In the rows, 128 means zero.
Each path is a new rotation, seen through one point. The rows after it are directions, each followed by how far the rotation turns it, in deg/step (0 if it stays put).
Each turn is a multiple of 5 degrees from 10 to 175, or 0.
Each row of a path follows its step; steps can be skipped.
path 1
step 5: [126 129 125 122 127 125 126 129 127 125 116 128 128 124 124 132 131 123
 128 128 130 125 123 127 115 134 124 125 128 124 127 131 125 132 135 120
 126 127 123 129 132 120 137 134 127 133 122 136 133 129 141 117 141 131
 128 130]
step 9: [126 127 130 135 130 127 135 126 125 122 132 127 124 126 128 134 118 136
 132 120 123 131 121 135 137 133 116 123 122 125 128 127 127 122 133 133
 134 135 126 132 126 139 129 132 126 126 140 124 129 131 132 125 129 133
 131 133]
step 13: [139 131 127 129 132 130 125 129 120 130 130 134 135 131 116 128 131 126
 129 130 132 120 128 131 126 127 127 134 128 118 129 132 131 127 123 131
 124 127 124 135 122 117 129 126 119 133 131 129 133 131 120 129 132 143
 117 128]
step 14: [128 132 128 128 130 121 126 122 131 135 134 129 113 135 133 128 125 127
 122 129 137 141 134 125 121 127 125 126 126 124 132 131 130 138 127 126
 133 138 123 129 124 122 128 124 133 133 138 123 127 127 134 128 132 128
 134 132]
step 24: [132 125 124 126 129 121 125 129 124 118 127 128 121 120 131 134 131 128
 120 128 131 136 124 127 124 127 128 135 122 128 137 141 130 124 119 122
 122 126 120 126 133 129 137 134 126 130 131 129 130 125 120 126 133 131
 121 118]
step 26: [132 131 130 131 122 126 132 133 125 130 124 127 121 129 113 132 128 125
 132 120 135 124 127 126 126 125 124 122 127 131 141 128 130 129 122 138
 130 136 131 120 130 125 139 130 133 125 134 130 124 128 121 132 124 131
 118 130]
step 27: [139 135 129 128 128 124 132 128 129 134 137 135 120 130 133 133 121 124
 125 124 118 126 132 141 131 129 128 124 128 121 127 135 136 124 125 123
 126 130 121 126 121 130 124 121 127 125 123 131 128 134 125 135 135 128
 136 129]
step 36: [127 121 131 124 134 131 132 130 128 119 134 125 130 130 121 138 129 122
 128 122 119 122 135 131 129 132 118 129 124 128 115 131 129 119 130 132
 128 134 126 130 127 120 126 133 135 132 134 135 128 125 129 121 128 135
 122 120]
[130 127 127 128 129 127 129 128 129 126 128 128 126 127 127 127 128 129
 129 128 129 129 131 128 129 130 128 126 128 126 129 129 130 129 124 129
 127 127 130 130 126 131 129 128 129 124 129 129 127 128 129 128 129 132
 128 126]	25
[125 131 129 127 128 127 127 129 130 127 127 126 127 131 131 127 128 129
 130 127 128 129 127 129 127 128 128 126 129 127 127 127 130 127 127 129
 127 128 126 128 131 126 128 127 131 129 128 128 129 128 132 128 128 129
 130 129]	160
[128 129 126 126 130 126 129 128 128 126 128 127 129 129 129 129 127 129
 128 128 126 125 127 128 127 129 130 131 126 126 127 129 128 125 128 127
 129 126 126 130 126 126 128 128 129 129 127 128 126 130 126 132 127 128
 128 125]	125
[130 129 128 129 130 125 130 127 127 128 128 129 126 127 129 127 129 127
 128 129 128 128 126 128 130 129 130 129 129 128 129 128 126 126 127 128
 128 128 128 125 129 128 125 126 128 127 125 129 127 129 131 123 131 127
 128 129]	145
[127 126 128 129 126 125 127 126 127 129 129 127 128 131 130 127 128 127
 129 130 129 127 128 129 129 130 130 127 127 126 131 131 128 127 131 128
 126 128 129 128 128 128 129 129 129 127 126 130 132 127 127 129 129 128
 126 129]	135
